Each row is where one point has got to under a steady rotation. How many ticks took it there?
The counts run from 0 to 537.
[142 117 177 149 108 120  78 100 140 119 123  80 148 109  93  92 122 111
 104 148] -> 36
[129 131 156  98 109  93 112  84 169 121 105  81 100 107 137 129 167 103
 118 137] -> 352
[145 120 145 130 138  71 102 155 183 125 138 126 127 135 118 139 179 101
  92 105] -> 140
[161 146 157 124  68 104 123 109 145 154 128 107 135  72 137 138 141 100
  99 151] -> 188
[146 109 119 136 148  73  90 116 175 125 129 111 113 167 139 140 170 120
  96 111] -> 113
[156 103 128 145 130  75 108 143 178 144 142  91  98 132 106 106 160 109
 104 123] -> 130
[149 145 140 139 106 119  94  98 149 149  88  87 147 126  78 131 164 153
  88 121] -> 284
[122 129 179 126 147 112  94  97 155 115 124 105 174 102 134 132 153 120
  72 103] -> 16
[145 141 146 126 115  78  93 112 135 138  90 118  95  76 116 162 163  96
 118 136] -> 393
[130 136 158 149 153 107  99 110 165 126 149 106 171 114 143 123 147 115
  66 102] -> 4
[158 115 135 142 153 104  64 100 148 125 139 127 162 110 159 137 142 136
  84 136] -> 235
[175 109 152 125 121  96  97 118 163 140 162 129 168 133 140 149 145 139
  71 118] -> 452
[163 106 112 143 123  83  92 100 166 148 122  76  87 146 116 117 151 124
 117 138] -> 104
[141 147 145 129 111 117  96  97 149 139  79  96 147 130  82 143 168 150
  86 113] -> 285
[156 136 150 116 119 106  93  84 143 138 124 112 146  86 170 156 140 126
  89 146] -> 218
[166 119 162 102 117 109  99 109 169 129 144 127 172 124 138 152 164 155
  77 122] -> 464
[134 159 143 117 112 132  79 105 174 117  97 121 166 113 136 121 178 131
  90 140] -> 504
[124 120 146 121 133  79  75 118 167 101 118 123 118 119 153 141 172  79
 111 134] -> 370
[156 128 148 125 130 102  79  89 146 125 139 128 162  98 182 152 140 121
  86 136] -> 220
[152 120 127 113 129  78 120 107 165 150 108  84  86 121 112 142 182 136
 109 118] -> 121
[127 125 157 123  95 116  66  83 134 100  89 117 158 139 123 152 156 114
 100 137] -> 56
[156 116 137 150 164 105  52 112 150 123 131 124 165 118 138 129 147 141
  89 130] -> 249
[142 107 127 137 148  67  96 138 186 122 140 110 114 150 120 133 172 108
  94 108] -> 127
[136 117 146 120  97  96 117  91 169 131 117  67  95 119 128 104 149  95
 124 147] -> 350
[154 112 144 143 118  78 110 151 180 149 143 104 106 108  93 107 160 100
 106 126] -> 144
[149 147 125 154 104 127  73 114 174 135 112  93 148 113 124  81 149 118
 110 164] -> 511
[146 151 146 114 100 137  86 102 168 132  99 102 144  96 116 105 170 143
 105 156] -> 501
[138 145 145 129 115 117  92  99 150 138  88 105 159 141  90 148 170 145
  81 107] -> 286
[141 110 142 157  95 107  54  97 141 113 114 101 148 158 119 112 126 105
 110 157] -> 61
[143 143 155  99 108 131  88 103 178 115 112 122 163 106 137 130 175 149
  90 144] -> 490
[138 108 142 135 108  92 104 103 175 126 133  74  98 131 134  92 143  89
 116 147] -> 348
[141 145 168 109  78  95 123 126 157 131 117 128 144  86 126 161 161  93
  89 133] -> 177
[145 120 140 144  79 109 116 100 172 139 128  73 123 157 113  96 140 102
 100 136] -> 321
[172 122 169  94 112 113 110  99 167 150 137 117 153 105 130 144 155 158
  81 132] -> 462
[164 101 109 155 104  89  82  94 150 147 111  85 101 158 121 120 136 120
 118 151] -> 90
[130 135 165 141 150 107 105 103 164 133 140 108 175 107 145 133 150 118
  65  99] -> 3
[122 160 125 140 121 119  72 105 168 117  90 122 170 129 146 130 172 109
  91 134] -> 519
[153 115 132 172 151 108  55 125 154 129 125 110 159 132 107 111 144 143
  86 130] -> 264
[169 128 147 139  81  98 105 110 146 148 147 102 135  89 151 115 113  92
 101 161] -> 199
[145 126 146 126 118  82  92 109 144 132  99  92  86  79 122 131 161  94
 128 150] -> 378
[182 119 154 122  98  96 119 102 140 173 146  99 133  98 113 145 141 151
  88 133] -> 446
[139 116 157 148  90 121  71  92 131 121 106  84 140 123  98 105 123 110
 111 157] -> 50
[174 126 143 140 102 106  91  99 141 156 145  94 138  79 153 117 123 115
 101 165] -> 213
[131 160 122 154 119 114  69 115 172 116 103 122 169 134 146 116 161 107
  93 134] -> 520
[153 127 139 142 106 130  71 128 180 118 132 109 165 117 126  80 156 128
 103 163] -> 496
[118 121 149 107 111  94 110  90 183 102 112 102 127 155 157 140 171  91
 100 120] -> 342
[126 134 179 119 106 124  88  81 128 119  90  91 145 109 104 130 146 120
  98 137] -> 40
[147 146 165 109  83  89 116 129 158 130 125 134 153  92 136 161 161  86
  91 127] -> 178
[138 112 166 159 111 120  70 105 141 119 131  89 152 118 100  94 120 106
  93 143] -> 35
[158 126 145 135 136  98  79  97 148 121 145 129 167 108 184 144 133 114
  86 142] -> 221
[143 129 134 152  99 106  94 113 169 125 124 107 166 185 111 122 146 114
  81 110] -> 304
[125 130 187 124 115 121 100  83 142 127 106  86 151  89 103 119 148 128
  93 128] -> 26
[134 114 134 145 136  73  74 133 165 112 132 109 106 117 138 113 149  73
 119 146] -> 373
[158 131 155 116 103 130  94 108 176 141 123  93 141  98 109  93 153 153
 104 165] -> 486
[127 133 153 100 113  97 112  85 169 113 104  91  98 113 147 135 171  99
 112 137] -> 353
[163 134 153 121 106 111  98  82 142 157 123 102 143  74 160 147 138 127
  99 157] -> 216
[132 130 188 127 118 126  99  82 141 135 114  79 149  87  98 106 142 122
  89 130] -> 25
[156 114 142 145 120  72 101 158 178 135 144 108 114 124  93 111 166  99
 100 121] -> 143
[145 133 156 136  92  89 101 141 160 124 152 138 159 114 150 141 143  74
  88 131] -> 181
[157 127 155 150  80  88 113 156 160 143 149 113 134  98 110 112 143  75
  99 144] -> 171
[153 122 135 110 133  78 120 109 168 143 107  96  92 125 116 151 187 135
 101 108] -> 122
[143 129 149 100 125  84 123 124 171 138 115 104 106 110 106 154 185 121
  97 104] -> 136
[165 129 139 142 104  73  94 121 123 162 104 109 101  80 110 152 144 105
 113 137] -> 405
[143 118 175 149 120 126  95 100 145 135 126  79 150  94 100  92 131 119
  95 139] -> 23
[149 126 160  99 116 118  90 115 180 116 142 128 170 119 138 130 162 153
  82 134] -> 478
[163 133 150 139  67 102 115 119 154 151 143 103 137  87 125 119 127  87
 102 158] -> 186
[139 147 122 157 111 120  62 130 175 117 118 108 158 130 133  87 151 112
 102 155] -> 509
[162 111 134 147 134 100  68 103 153 132 152 114 160 111 174 119 124 116
  94 155] -> 223
[125 133 152  95 100 106 121  77 175 112 108  84 121 132 145 136 165  98
 100 121] -> 340
[168 118 132 146 117  70  92 126 138 146 141 145 155 122 129 174 146 108
  80 112] -> 425
[154 121 141 128 163 106  60  95 146 125 114 121 161 109 145 150 158 150
  87 130] -> 247
[156 128 137 134 113  96  83 111 150 129 150 133 163 108 182 144 125  97
  84 143] -> 208
[142 113 133 155 131  69  72 142 149 116 122 126 116 111 135 129 153  74
 114 140] -> 386
[151 131 151 122 156 112  64  88 150 129 111 119 152  98 141 149 158 157
  88 129] -> 246
[137 116 149 124  87 102 126  89 176 134 123  67 105 140 127 102 148  97
 115 139] -> 336
[146 149 160 112  82  95 113 103 148 133 123 126 155  89 155 167 151  94
  92 137] -> 191
[144 122 132 156 130  61  73 141 141 123 122 138 130 104 133 160 155  83
 103 126] -> 398
[149 125 135 160  88 109 106 114 165 142 124  80 139 168  96 102 135 114
  91 129] -> 307
[133 125 135 127 103 107  71  80 139 107  87 118 141 156 137 161 155 116
 100 139] -> 70
[151 132 144 133 117  76  90 117 132 143  99 107  96  73 113 152 158  93
 124 142] -> 392
[154 140 157 101 103 135  93  97 177 127 113 103 150  93 123 117 169 159
  94 154] -> 488
[141 121 118 127 109  93  75  80 150 118  97 117 134 170 145 161 159 116
 100 128] -> 84
[174 130 151 131  96 112  95  86 141 155 136  94 129  75 151 120 122 123
 105 164] -> 214
[164 112 158 119 119 110  90 123 175 128 162 136 171 131 138 135 152 150
  77 129] -> 466
[143 155 129 144  97 135  90 106 167 141  92  87 141  99 117  92 156 124
 107 158] -> 513
[141 112 129 127 143  70  97 133 185 126 125 116 116 147 126 138 179 111
  95 102] -> 126
[136 123 132 137 101 101  62  90 144 109  97 122 147 164 136 159 148 106
 100 134] -> 71
[141 125 142 114 137  77 114 138 178 118 127 125 119 123 111 152 187 112
  90 101] -> 138
[125 131 163 121  94 116  73  72 125 108  85 109 150 131 114 152 149 119
 101 142] -> 55
[152 118 159 113 120 121  85 117 179 110 144 127 174 125 138 122 163 146
  83 134] -> 479
[158 128 132 149 124  64  83 135 132 135 129 142 138 113 135 175 153  99
  89 115] -> 411
[136 118 173 154 129 116  89 106 149 130 140  76 162 102 102  85 128 117
  91 135] -> 22
[128 176 122 138 110 122  90  86 156 137  73  93 145 114 136 137 166 111
 100 127] -> 530
[159 107 106 158 110  88  73 101 150 134 118  97 118 173 138 125 137 110
 105 141] -> 88
[125 134 189 121 123 125  96  83 141 118 103  92 155  93 110 128 148 123
  86 124] -> 27
[132 128 147 117 134  71  85 119 151 113 100 129 111  95 143 159 175  76
 111 129] -> 382
[157 102 105 149 132  80  83 112 172 135 129  99 112 170 138 125 154 110
 110 131] -> 101
